In the rows, zero is written as 100.
Rotation paths and how fast each direction turns (degrees a step)
Each turn is a multiple of 5 degrees from 10 to 175, or 0.
Each row of a path follows its step; steps can be skipped.
Rotation 1:
step 0: [ 93,  76, 107, 102, 107, 100, 117,  88, 117, 126, 129, 106, 107, 102,  83,
  91, 127,  85, 125,  63,  93, 118,  99, 108, 107,  88, 123,  85, 101, 111,
 118, 127, 110,  84,  94,  94,  85, 134, 100,  83,  88,  78, 114, 128, 127,
  89]
step 1: [ 80,  79, 102, 102,  81,  81,  84,  83, 136, 107, 106,  79, 105,  87, 114,
  96, 109, 106,  81,  89, 108, 106,  92, 121, 106, 107, 101,  69,  94, 117,
 119, 117,  73, 127, 102,  67, 109,  89, 111,  61, 116, 121,  94, 122,  95,
 101]
step 2: [105, 100, 118, 131,  88, 115, 114,  94, 127,  82,  89, 108, 130,  71, 100,
  99, 134,  78,  83, 108,  75, 121, 123,  94, 108,  86, 122,  90, 110, 100,
  91, 132,  98, 121,  85, 101, 101, 125,  92,  83,  87,  79,  97, 116, 114,
 116]
step 3: [ 76, 104, 130,  90,  84,  81,  98, 114, 116,  99, 107,  97,  89,  90,  93,
  83, 113,  99,  84, 114,  83, 115,  84,  78,  93, 125, 128,  63,  88,  82,
 118, 109,  87, 126, 110,  54,  82,  96,  76, 117, 107, 103,  97,  96,  91,
 114]
step 5: [104, 100, 111,  78, 112,  88,  96,  82, 115,  92,  98, 127,  90, 106,  99,
  93,  77,  77,  87, 115,  88, 108,  91, 118, 118, 123, 101,  65, 131,  98,
  93, 116, 109, 103,  94,  51,  75,  79, 111,  98, 107, 123, 128, 112, 110,
 113]
step 7: [ 89, 111,  82,  81, 118,  85,  88,  88, 119,  73, 115, 112, 118,  99,  94,
 118, 124,  88,  93,  86, 116, 124,  79, 107, 136,  95, 100,  73,  84,  81,
 106, 105,  94,  82, 107,  52,  96,  92, 118, 113,  91,  94,  87, 116,  89,
 124]
step 8: [ 94, 111, 107, 114, 123,  96,  78,  72,  86, 102,  74,  80, 117,  89, 114,
  98, 103,  80,  78,  71, 109, 114, 112,  92,  90,  95, 124, 115, 103,  98,
 101, 107,  62,  88,  93,  59, 110, 111,  92,  81,  94,  68, 124,  90, 116,
 112]
step 9: [ 88,  90, 125,  74, 108,  83,  74, 100, 112,  81, 141,  92, 101, 116,  85,
 115, 105,  76,  81,  85, 116, 127, 108,  92, 119,  84, 106,  81, 130,  91,
 115, 111,  79, 109,  80, 106,  73,  94,  77, 106,  79,  92, 115, 111, 103,
 107]
step 10: [ 54,  97, 112, 111,  99,  97,  67, 112, 108, 101,  80,  84, 126, 105,  98,
  76,  71, 101,  87,  76,  87, 117, 102, 120,  82,  90,  96,  93, 114, 111,
  83, 100,  92, 103, 118,  74,  89, 108,  77,  85,  87,  74,  92, 133,  98,
  88]
Speeds:
[102,  98,  96,  95, 105,  93, 106, 102,  93,  94,  96, 106,  99,  93,  90,
 102, 100,  99, 100,  95,  93,  96, 105, 103,  97,  95,  99,  96, 103, 114,
 111,  91, 103,  99, 104,  98, 105,  99, 105, 104, 112, 101, 104, 111, 103,
  97]  60
[103, 101,  94, 108, 105, 103,  99, 106,  99,  92,  99,  98, 110,  93,  98,
 105, 102, 105, 102, 111,  94, 109,  99, 104, 101,  97,  97,  96,  97,  97,
  99, 100, 106, 104,  96,  94, 104, 102, 100,  97, 110,  94,  83,  94,  92,
 105]  80
[ 94, 104, 100, 100,  98, 102, 105, 111,  97,  98,  92, 104,  93,  99, 112,
 101, 102,  93,  98, 103,  96, 101,  97, 102,  97, 107,  99,  92, 102,  95,
 101,  99, 114, 108,  99, 100, 111, 105, 102, 103,  93, 106, 111,  98,  93,
  99]  40
[ 95,  95, 109, 108, 106, 103,  99,  99,  87, 106,  96, 104, 106,  98, 102,
  99,  99,  91, 107,  94,  92, 101, 108, 102,  98,  93, 107, 103,  88,  98,
  92, 100, 105, 101, 103, 109,  96, 102, 108,  96,  97,  95, 100, 102, 104,
 106]  175
[ 95, 109,  94, 102,  96,  97,  94,  96, 100,  97, 102, 107,  87,  87, 103,
  89,  94,  96, 109, 112,  91,  93,  99,  99, 109, 103, 102, 106, 101,  97,
 100,  95, 100, 100, 100, 103,  92,  99,  97, 100, 102,  97,  99, 104,  98,
 101]  45
[ 99, 105,  92,  96,  92,  90,  94,  96, 102,  96, 100,  95, 103, 106,  88,
 103, 107,  98,  98, 108,  98, 101, 101, 101,  97,  99,  94,  97, 102,  94,
 100, 104, 103, 100, 104, 114, 100, 110, 110,  97, 100,  95, 107,  96, 107,
 107]  155
[ 98, 101, 106, 100,  95,  98, 102, 107,  90, 100, 101,  95, 102,  96,  88,
  94,  82,  99,  87,  95,  96, 105, 101,  94,  96, 102,  96, 102, 109,  93,
  99, 104, 107, 100,  99, 103,  94,  98,  93, 107, 101, 102,  96,  99, 100,
 102]  60
Rotation 2:
step 0: [141,  79, 133, 102,  98,  75, 116, 127,  67,  91, 114, 110,  80,  97, 126,
  89, 134,  75, 103,  92,  65, 104, 119, 112,  90, 107, 106, 107,  79,  78,
  99, 100, 111,  95, 114,  87,  91, 128, 114, 111,  86, 121,  84,  76, 101,
  66]
step 1: [118,  99, 102, 124,  66, 136,  93,  84, 101,  80, 146,  99, 100, 106,  98,
  78, 110, 110,  76, 116,  53, 123, 110, 114,  99, 105,  87, 111,  99,  99,
  83,  77, 132,  78, 118, 108,  90,  92, 134, 106,  99, 112,  89,  81, 126,
  84]
step 3: [ 91,  94, 128, 120,  77,  81, 126,  84,  83, 108, 112, 129, 108,  93, 115,
 113,  85,  62, 101, 100,  85,  71, 101, 115,  90, 117,  57,  87,  93,  77,
  82, 107, 127, 115,  95,  93,  87, 106, 126, 105, 117, 129, 114,  64, 118,
 119]
step 4: [135,  94, 121,  93, 118, 126,  96,  76,  91,  90, 112, 101, 110, 102, 129,
  90, 104,  91, 130,  90,  74,  97, 116, 108,  95, 100,  80,  99, 145,  76,
  89,  97, 112,  86, 117,  73, 125,  77, 116, 113, 129,  87, 116,  69, 131,
 119]
step 5: [135,  67, 114, 103, 106, 103, 117,  98, 104, 110, 134, 129, 108, 127,  91,
  97, 121,  85, 107,  93,  86,  81,  77,  96,  98, 104, 113,  60, 115,  96,
  87, 115, 101,  91, 110,  75, 119,  72, 106,  77,  70, 114,  60,  73, 117,
 105]
step 6: [110, 115,  93, 116, 103, 111,  94,  72,  84, 125, 109, 117,  76,  75, 119,
  72,  83,  94,  70,  94,  76,  61,  87, 111,  79,  82, 112,  86,  81, 112,
  90, 123, 139, 107, 124,  70, 104,  80, 129,  91,  98,  94,  83,  72, 106,
 100]
step 8: [ 99,  91, 151, 136, 141, 114, 122, 122,  89, 102,  85, 131,  81, 109, 111,
  91, 135,  79, 109,  89,  98,  77, 110,  99, 104, 126,  91,  84,  89, 127,
  82, 121,  91, 121,  99,  92, 101, 107, 113, 100,  97,  73,  92,  69, 103,
 104]
step 10: [117,  82, 137, 122, 114, 134,  91,  80, 111,  87, 101, 114, 106, 118,  41,
  68, 105, 133,  90,  87,  64,  99, 101, 112,  79,  97,  96, 126, 103, 118,
  93,  97,  98,  89, 100,  92,  85,  84, 103,  79, 101,  91,  70,  89, 105,
 101]
step 11: [106, 112, 125, 131,  92,  91, 114,  82, 119, 122,  81, 137,  81,  93,  65,
  69,  97,  65, 105,  95,  88,  82, 110, 137,  91,  99, 105, 123,  79,  84,
  80, 130,  93, 107,  99,  80,  89, 125,  87, 110,  84, 121,  78,  81,  91,
  95]
Speeds:
[ 93, 114, 102, 106, 108, 102, 105,  93, 101,  97,  99, 107, 105,  92,  97,
 103, 102,  97, 101, 113, 109, 104, 103,  97,  92,  90,  95,  93,  97,  97,
 102, 106, 106,  96,  98, 102,  93, 107,  97, 105, 102, 100,  96, 103, 102,
 105]  80
[103, 103,  94,  98,  99,  97,  87, 102, 108,  94,  99,  97, 104, 107,  95,
  97, 101, 108, 102, 109,  96,  99, 110,  93,  94, 100,  97, 102, 105,  99,
  91,  91, 100,  93, 107,  96, 102,  94, 103, 102, 107,  90, 100, 105, 102,
 110]  130
[ 95, 109,  99,  95, 104,  98,  89, 100,  91, 105, 105,  99, 101, 101, 103,
 107,  91,  98, 100,  99,  96,  97,  95,  94,  98, 106, 101,  87, 109, 102,
 101, 112, 102, 106, 102,  99, 109,  96,  93,  98,  97,  90,  94,  97, 104,
 100]  35
[100, 102,  90,  99, 109, 101,  92, 104,  99, 106, 101, 111,  88, 102, 103,
 102, 103, 105, 101, 104,  92,  98,  96, 107, 101,  92,  96,  90,  93,  95,
 103,  96,  87,  93, 108, 103, 101,  99, 101, 102,  98, 106, 103, 100,  99,
  96]  55
[ 95,  91, 100, 102, 101, 105, 100, 105,  94,  95,  96, 100, 101, 104, 112,
 112, 104,  93,  98, 102,  97, 100,  98, 104,  98, 101,  95, 102, 106,  96,
  96, 104,  93,  97,  95,  96, 100, 107,  98, 104, 100,  93, 110,  97,  87,
 114]  80
